In the data rows, the value 128 means zero.
A hidden rule labels the rows of this table. It goes by one to three of the table's principal directions, not those with the most spread.
[134 129 138 137 121 171 108  93 130 136 120 139 152 150 157 153 155 128
  92 149  98 183 106 138 133  99 111 172 160 128 121 130 133 118  92 112
 119 171 119  69 157 124 150 150 134 146 136 107 153 123 158 138 125 121] 4
[128 106 148 129 130 119 158 123  90 137 153 127 146 103 115 110 111 119
 182 138 130 114 109 118 104 143 134 115 126 161 138 148 117 164 126 127
 113 132 107 123 127 113 137  92 152 123 168 130 134 153 133 143 161 129] 3
[179 114 131 155 121 142 117 118 144 142 114 113 182 124 186 103 121  86
 134 118 154 171  69  82  89 122 124 162 136 127 143 145 103  69 153 165
  82 186  98 115 146 142 143 128 120 128 136 126 131  77 168 146 136 119] 6
[176 115 106 135 154 133 142 154 133 161 110 107 162  92 131  62  97  77
 112  75 172 171  89  60 109 141 123 157 118 117 130 134 127 103 167 159
 108 119  78 136 131 165 126 138 102  60 122 141 131 125 135 144 147 133] 5
[127 113 214 112 173 138 123 116 142 172 151 135 149 134 156 134 136 154
 154 127 113 153 131  68 174  95 116 187 122 121 105 149 136 129 115 150
 147 176  86  90 103 109  93 142 126 123 147 133 156  72 119  97 169 105] 6
[170 138  76 157 121 141  34 170 181 105 141 128  85 166 145 146 116 129
  99 161 162  24 184 182 171  99 123  82 223 165 116 131 112 112 147  68
  70  94 134 200 143 143 143 158 154 127  98  96 110 141 140 176 111 113] 2
[154 133 166 125 109 150  82 114 159 118 133 144 150 163 152 147 139 137
 178 140 160 115 129 117 163 101 111 131 159 139 129 146  92  93 135 137
 106 179 116 133 122  99 128 128 128 160 139 119 129  62 160 125 151 114] 4
[160  91 162 116 183 121 128 117 137 161 156 133 145 123 106  89  96 142
 162  92 134 124 136  63 206 120 113 183 121 116 108 142 108 154 149 129
 124 130  65 142  90 126  95 132 120  86 167 139 168  80 100 124 193 113] 5
[112 130 152 119 116 139  92 137 122 118 169 139 100 182 131 165 154 170
 160 186 129  78 174 189 181 100 130  94 171 165 117 152 126 145 124  96
 125 123 119 114 109 109 139 146 161 165 121 122 121 121 142 131 127 124] 4
[101 131 136  96 160  88  77 176 146 157 153 149  42 115  51 132  98 177
 133 120 110  17 228 105 192 114  89 119 121 131  84 122 157 185 128  73
 174  83 141 166 113 109 104 103 144 103 129 102 149 174  85 120 172 130] 1
[177 113 145 137 157 172  91 113  72 134 133 150 173  74  88 113 102  78
 148  94 169 104  58  67 108 166 114 177 164 156 117 168  69 121 141 135
 113 155  49 149 122 129 129  94 103  41 168 145 124  88 143 162 213  96] 1
[134 108 179 124 111 113 123  98 205  76 155 138 118 157 183 151  94 131
 201 173 157  63 160 168 172  90 173  87 131 144 158 118 117 124  97 142
  53 145 146 161 100  87 177 133 155 198 164 128  99  83 141 140 105 121] 4
[112 136 134 107 124 101 180 123 126 125 154 148  91  81  77  88 123 124
 130 123  82 130 137 107 132 155 168 123  35  98 136  72 144 165 113 169
 167  73 149 119  77 139 116 108 111 134 132 152 118 153  63  90  94 150] 6
[157  77 129 143 157 102 154 159  68 138 113  77 180 106 115  97  62 101
 151  49 193 124  81  57  70 193 139 149 115 117 143 182  96  74 223 151
 136 142  88 168  94 140 105 126 102  61 128 188  80  43 124 114 186 114] 1
[138  99 162 118 182 156 169 104 102 147 154 133 163  58  83  93  73 103
  76  74  88 159  88  48 139 159 154 191 115  93 122 105 155 186  99 116
 148  93  69 113 107 133 119 130 114  36 172 173 128 145  70 118 164 138] 3
[132 143  89 135 126 149 163  85 158  94 111 157 149  83 114  93 157  85
 105 116  95 175  89 110 126 131 120 160 102  97 130  65 133 149  75 142
 108 127 124 125 143 154 140  93 105 105 145 124 137 160 121 129  94 155] 1
[156 137 120 131  93  45 117 181 138 143 124  83 101 135 157  89  89 118
 205 133 209  62 135 125  69 150 151  44  74 160 161 160  76  61 217 199
 109 129 157 197 116 116 127 107 138 181 103 133  87  94 159 146 136 128] 1
[114 109 129 144  89 173 170  58 146  65 107 160 181 163 164 171 148 138
 172 135 151 175  96 172 119 109 140 105 153 127 165 122 122 136  90 127
  87 159 163 127 148 110 166 125 112 175 159 125 134 126 154 128 106 128] 4
[139 156 146 137  84 154 135  67 153 113 101 149 174 132 180 135 165 106
 141 137 132 200  57 113  87 112 131 139  99 113 155 110  96  82 100 191
 114 195 143 102 158 113 148 109 104 181 139 122 134  96 171 128 112 131] 7
[156 125 156 118 150  92 117 119 199 135 124 136 135 135 149  92 127 121
 190 115 134 132 153  95 208  87  89 158 107 101 111 111 113 115 120 149
  82 164 127 148 115 115 107 125 137 154 160  95 166  81 124 123 134 125] 4
[ 85 125  93 147  98 188 166 103 170  90  70 151 160 148 185 185 186 129
 103 146 124 204 121 159  71  91 107 131 165 124 139 114 195 123  71 108
 108 168 176  80 188 142 168 127 110 150 105  96 140 178 174 119  66 135] 5
[ 89 134 180 114 125 141 128 114 151  95 137 176  96 115 108 155 153 149
 171 148 112 107 164 132 137 106 130 131  95 140 128  97 145 136  71 157
 153 153 175 110  98 110 139 107 105 161 126 131 101 123 122  74 112 119] 6
[145 102 118 126 154 153 158  81 189  92 146 148 139 117 108 114 114 127
  89 111  76 141 146 100 202 123 149 183 124  83 121  68 140 166  88 101
 113  99 106 136  89 131 119 140 121 108 153 147 129 101  77 108 111 137] 4
[107 121 101 129 159 160 150  96 112 132 116 136 138 127 115 161 124 148
  18  91  76 178 113 133 145 144 143 169 145  72 118 117 177 176 114  83
 152  75 110 114 142 155 119 167 109  74 128 144 166 148  77 137 113 128] 5
[136 106 160 143 188 139 157 106  82 149 156 162 163  54  80 101  92 112
 102  51  96 147  68  28 113 164 141 196 100 102 117 124 138 177 129 144
 145 112  68 131 113 140 109  93 106  40 171 168 140 115  76 126 188 110] 7
[ 87 160  88  84 141 128 161 105 127 148 114 143  96 106  57 117 171 149
  54 127  37 168 155 128 183 136  93 155  92  64  83  71 169 202  73  82
 202  65 139 103 133 132  83 127 127 103 127 106 175 213  64 113 104 173] 2
[188 115 148 142 140 133  66 168 112 156 153 106 124 134 123 113 105 111
 137 143 156  71 134  88 123 135 128 145 152 172 102 164  67  60 171 136
 138 152  98 140  85 107 105 149 148 129 105 136  67  60 143 129 179  95] 4
[132 123 160 122 154  96  92 181 181 143 165 163  57  81  96 109  89 128
 166 128 136   7 191  60 144 109 133 119  90 142 104 104 144 141 120 140
 141 108 142 174  83 116 120  86 129 114 127 118 100 143  87 108 150 115] 6
[116 169 149 128  83 138 121  90 212 133  98 146 142 200 229 163 226 155
 147 188  98 220 135 157 149  47  94 140 115 112 123 110 136  74  86 169
 111 213 177  59 162 106 125 148 141 254 106  68 173  95 181 111  66 126] 1
[135 157  97 126  89 102  97 149 147 105 106  97 107 147 140 129 122 117
 120 143 158  87 140 164 105 136 131  68 129 126 138 120 104  78 149 133
 124 119 172 176 140 115 136 138 139 164  94 125  73 128 148 139  99 151] 7
[116 161  91 130  88 166  92 124  87 104 103 136 117 134 106 159 182 124
 118 169 131 126 119 188  86 142 104 111 164 172 131 135  96 109 111 116
 150 152 151 112 159 135 138 111 113 139 100 112 120 155 174 131 120 125] 2
[135 136  92 143 119 117 114 109 142 133 105 103 145 179 169 136 161 151
 121 148 124 151 126 166 142 106  90 116 162 126 120 140 102 112 136 105
 111 152 144 147 172 124 108 145 150 167 121  95 155 134 156 152 125 135] 5
[130 122 175 132 146  74 123 139 150 132 147 109 131 141 163 124 103 132
 160 116 126 108 139 107 148 116 136 139 107 120 127 139 124 102 148 149
 101 160 118 136 112 100 125 125 164 161 142 137 113  56 133 124 141 116] 5
[110 155 146 105 107 120  83 148 137 142 134 133  85 161 128 152 164 165
 166 179 130  94 182 172 160 100 100  99 142 159 119 141 122 128 121 120
 146 144 154 116 133 114 117 128 138 172 113  94 155 141 147 118 124 125] 4
[119 127 132 146 157  70 168 135 150 162  78 105 162  89 183  98 111 108
 142  65 146 179  83  59  56 128 102 151  72  94 141 135 150 102 149 185
 109 177 143 150 180 143 110  90 110 112 138 116 166 125 141 131 140 123] 7
[172 130 189 139 169  77 140 144 141 152 176 136 153  40 130  37  75  74
 201  74 160  83  64   0 109 149 154 137  58 123 140 117  92 126 161 220
  96 139  61 190  97 128 107  54 122  75 173 169 105  85 103 132 184 128] 1
[164 117 113 139 138 205 112  98  55 142 146 134 165 114 108 130 126 106
  65 134 123 165  63 143 117 159 150 157 189 152 133 159 109 155 131 106
 120  97  54  96 138 162 148 162 112  59 141 150 146 144 131 175 152 115] 3
[144 139  19 135 124 176 111 135  89 133  40  95 175 153 124 142 159 110
  82 104 186 190 103 191 109 145  52 122 238 141 120 177 116 124 153  57
 104 123 115 150 221 170 119 154 106  58 110  84 195 192 183 190 140 129] 6
[ 84 155 114 126 114 130 132 134 102 118 148 149  88 126 104 144 165 150
 104 160  81 126 150 190 128 125 135  98 128 141 130 105 166 181  97 109
 144  90 154  98 144 148 143 121 138 139 116 119 144 201 115 125  85 142] 1
[114 120 148 129 185 121 121 132  54 158 158 139 122  91  79 132 109 131
  87  87  93 109 101  90 138 165 135 182 119 110 101 149 134 167 143 112
 169 104  67 120 106 146 103 114 119  46 147 160 147 112  78 130 178 107] 5
[135 125  96 118  69  69 129 152 140 108 122 109  77 147  91 107  94 146
 198 152 158  62 192 176 115 138 128  42  92 163 153 115  86 116 154 127
 131 108 222 177 117  92 136 112 150 216 124 102  99 161 137 122 121 144] 3
[106 179  92 127  45 120 134  91 210 101  76 125 116 156 201 130 216 121
 125 208  85 205 133 189  75  78  97 105  85 131 154  71 142  79  66 174
 102 197 218  69 197 125 172 110 140 255  94  66 136 168 210 123  28 171] 4
[183 113 101 150 145 110  72 154 160 137  90  93 144 142 155 113 102 108
 137 105 185  93 134  99 119 123  83 141 166 139 111 162  82  52 178 124
  90 169 128 193 143 125 111 142 132 120 112 105 106  72 165 154 165 107] 7
[117 109 138 129 144 136 147 110  91 125 152 145 130 109  77 138  98 147
 104  99  93 120 127 111 135 153 145 142 126 118 125 122 137 179 122  98
 155  93 121 129 113 115 121 121 132 103 154 150 128 139  85 122 157 123] 7
[100 156  88 113  58 135 152  94 156  99 106 111 131 172 141 138 175 151
  91 168  76 192 140 189 130 113 118  94 120  96 148  78 148 131  94 103
 145 127 190  88 165 117 144 144 144 205 109 111 130 177 145 109  55 190] 4
[110 124 114 129 134 136 122 145 181  78 107 140 109 146 135 161 122 134
 139 117 174  86 175 152 151 108 132 109 154 132 130 118 146 116 117 112
 112 124 151 170 119 126 141 133 110 121 106 132  98 113 136 113 111 116] 4
[ 94 167  89 128  97 117 167  97 155  93 117 137 122 133 147 134 159 118
  94 140  90 165 111 178 134 118 148 106 107  94 145  73 149 157  81 120
 116 109 150 118 162 133 149 108 137 157 134 120 151 178 124 138  66 161] 5
[109 142  85 105 105 133 162 138 155 167  87 107 118 144 127 120 148 156
  56 123  91 212 159 124 116 116 104 123 103  85 122 101 188 138 124 111
 178  93 177  86 162 138 110 167 122 149  89 100 162 202 116 109  84 167] 5
[ 82 144  89 138  77 148 163 108 152  90 112 133 118 158 168 172 171 143
  90 173 100 161 131 193  82 111 153  90 130 130 153 100 171 136  90 113
 128 125 174  90 164 130 171 126 137 184 100 119 119 180 156 126  56 151] 1
[139 106 123 141 146 132 101 153  95 157 140 121 117 149 127 146 115 146
 113 130 141  95 138 130 129 132 126 125 160 139 108 171 127 122 166 101
 139 109 117 137 116 137 115 159 135 111 115 124 128 123 113 145 150 105] 1
[119 122 136 129 107 134 155 127  70 126 161 109 130 138 117 134 104 138
  97 140 113 138 111 168 104 158 186  85 128 135 155 135 137 151 143 121
 145  75 129 108 115 125 148 163 146 138 124 167  94 152 108 133 110 142] 6
Here are more rows. What is the label of each one?
[115 125 118 155 126  98 121 153 100 124 131 141  92  90 119 140 112 117
 154 131 140  59 124 126  53 151 146 110 103 165 140 138 113 122 139 147
 133 138 157 155 128 137 135  71 118 127 127 124 118 141 126 130 141  97] >> 5
[122 122 136 133 119 158 118 111 138 116 116 123 146 147 151 155 135 136
  98 138 115 154 126 142 121 112 122 137 159 124 131 124 144 115 103 108
 126 151 145 106 148 119 144 154 131 142 122 126 113 128 145 119 114 134] >> 4
[161 132 153 111 179  41  66 215 128 161 192  94  77 123  90  75  64 120
 178 106 164   0 184  93 221 138 127 114 131 142  94 155  92 130 202 109
 113  93  52 201  71 115  92 111 179  81 139 146 113  71  98 146 192 121] >> 7
[ 96 141  96 126  74 147 164  90 142  86 104 151 134 127 114 136 162 139
 146 147 108 166 130 168  97 121 112  96 120 135 159  86 140 161  80 119
 128 139 190 112 172 122 155  89 119 173 138 106 146 200 152 114  93 160] >> 6
[102 127 124 143 130 151 169  89 112 140  75 141 193 137 168 157 161 135
 126  84 135 231  67 107  89 118  93 165 135  97 136 149 147 128 120 134
 130 184 130  96 188 136 119 111  95 115 147 112 199 131 152 128 142 117] >> 7
[165 106 163 159  99 140 113 104  66 120 173 117 162 151 151 134 113 121
 168 163 141 116  75 149  90 147 171 115 147 182 159 170  58  96 159 151
 101 164 103 111 109 106 155 131 154 174 150 155  90  66 162 148 159 103] >> 2
[182 108 159 137 180  91  91 204 104 155 151 106 127  94 123  77  77  77
 207  95 225  39 117  65 130 152 134 131 130 165 113 185  74  72 206 174
 100 138  59 192  69 143 103 115 120  57 126 156  85  48 129 139 193  87] >> 3
[111 130 157  99 173 104 181 144  99 222 151 134 108  62  73  66 126 138
  74  96  33 201 131  34 130 137 116 190  36  83  93  95 192 191 111 148
 209  84 115  53 113 144  81 126 127  91 135 126 179 198  54  92 138 150] >> 5
[120 134 143 134 146 134 137 133 102 151 124 135 159 104 127 116 137 124
 124  90 128 162  88  81 106 136 110 145 125 109 124 138 145 137 140 142
 142 138 106 122 147 144 109 111 110  84 133 138 147 136 120 120 146 132] >> 1
[131 129 166 121 156 112 131 169  76 148 166 132 131  86  99 101  92 104
 160  94 166  87 100  85 118 159 154 110 117 140 127 159 132 147 167 153
 129  94  67 146 101 134 129 106 130  62 141 169 105 121 110 141 167 124] >> 6
[173 126  94 125  93 162 160  65 128 115 157 147 159 126 101  71 141 110
 126 146 100 179  83 133 169 137 147 125 114 112 146  85  88 168 115 133
 108  88  99 117 116 140 139 131 125 141 164 133 152 158 110 150 112 167] >> 5
[ 55 143 148 104 119 124 139 124 109 129 121 138  82 144 110 184 154 175
  74 146  61 155 170 173 123 121 132 133  96 105 120 111 194 151  88 112
 192 116 184  62 130 120 139 152 129 164 102 127 129 157 109  89  85 137] >> 7
[130 139 113 146 103 192 119 104  45 115 149 145 152 133 112 144 180 116
 106 169 107 164  73 181 101 147 137 130 175 166 135 142 104 141 112 115
 136 130  99  74 139 154 148 133 123 115 125 140 126 154 149 140 118 126] >> 4
[155 131  92 137 126 121 107 135 164 144 104  98 135 174 183 126 161 135
 111 153 136 151 140 150 142 108 103 129 153 123 116 148 119  85 161 129
  98 138 126 136 143 148 110 170 141 156  96  99 145  99 152 152 101 125] >> 1
[140 140 157 126 122 126  98 125 184 118 147 147 100 130 150 133 124 123
 139 161 120  88 154 133 159  95 144 120 125 135 124 103 125 120  94 140
 105 133 144 137 113 109 141 134 143 166 132 112 113 120 124 129 108 121] >> 4
[122 129 147 132 117 103  98 147 169 127 120 135 103 143 156 140 128 145
 170 141 146  97 166 130 120  96 109 113 119 145 134 133 135 102 132 146
 110 166 169 136 138 118 142 116 132 173 119 101 130 115 155 119 123 117] >> 4
[172 134  42 171 101  84  92 193  86 127  97  74 132 146 152 104 121  84
 166 134 217  72 106 176  54 159 107  61 176 187 139 188  61  57 219 124
  74 137 131 197 165 152 133 111 152 128  97 104 103 128 191 192 139 115] >> 7
[144 131 101 135 153 128 142  96 169 140  87 136 158  90 142 106 130 106
 104  96 116 167  98  78 111 124  92 168 120 102 118 113 133 139 108 137
 100 143 120 154 174 138 114 102 117  99 150  98 173 146 132 159 141 128] >> 7
[154 130 102 122 149 116  68 176  74 177  95  64 139 182 128 138 123 146
 107 107 177 133 143 155 151 143  75 137 198 143 103 208  91  79 210  86
 143 141  97 142 151 136  84 183 135  95  97 116 157  86 160 153 180 106] >> 2
[ 99 152 130 109 112  80 142 146 121 121 132 125  88 140 102 116 144 153
 163 133 123 122 166 164 141 132 127  90  77 131 134 114 128 132 140 155
 153 110 170 129 112 122 118 121 134 174 110 129 121 135 123 103 107 140] >> 1
[159 100 177 152 168 104 102 140 126 158 135 117 154 137 170 131  95 124
 172 101 165 110 112  81 129 114 121 168 139 144 119 179  95  84 165 150
  98 190  95 142 118 112 113 128 137 125 149 128 137  41 145 137 189  76] >> 7
[133 109 150 120 190 120 127 161 153 143 161 156  83  98  93 120 101 129
 130 111 121  69 181  91 193 120 146 161 118 125  93 116 150 163 117 118
 138  83 101 148  66 139  98 134 122  78 133 133 135 119  62 111 144  94] >> 3
[176 126 120 145 113 126 134  96 114 128 128 126 167 104 144  86 130  87
 168 127 152 144  54  95  91 155 141 143 100 137 152 136  57  94 156 188
 100 163  92 145 121 142 125  92 105 127 151 140 134  80 148 148 149 120] >> 2
[114 145 127 122 101 148 136 140 126 116 118 147 115 123 116 131 140 123
 122 125 137 157 132 144 112 126 141 111 111 125 146 108 154 123 118 149
 144 115 160  98 126 145 150 138  98 135 106 134 121 154 128 103  89 135] >> 5
[146 127 101 150 109 155  99 128  96 105  95 126 153 114 125 134 128 105
 144 114 186 120  87 132  57 154 112 118 159 165 153 156  88  88 155 145
 114 166 130 156 159 148 146 102  89 101 118 135 110 116 179 141 153 114] >> 1
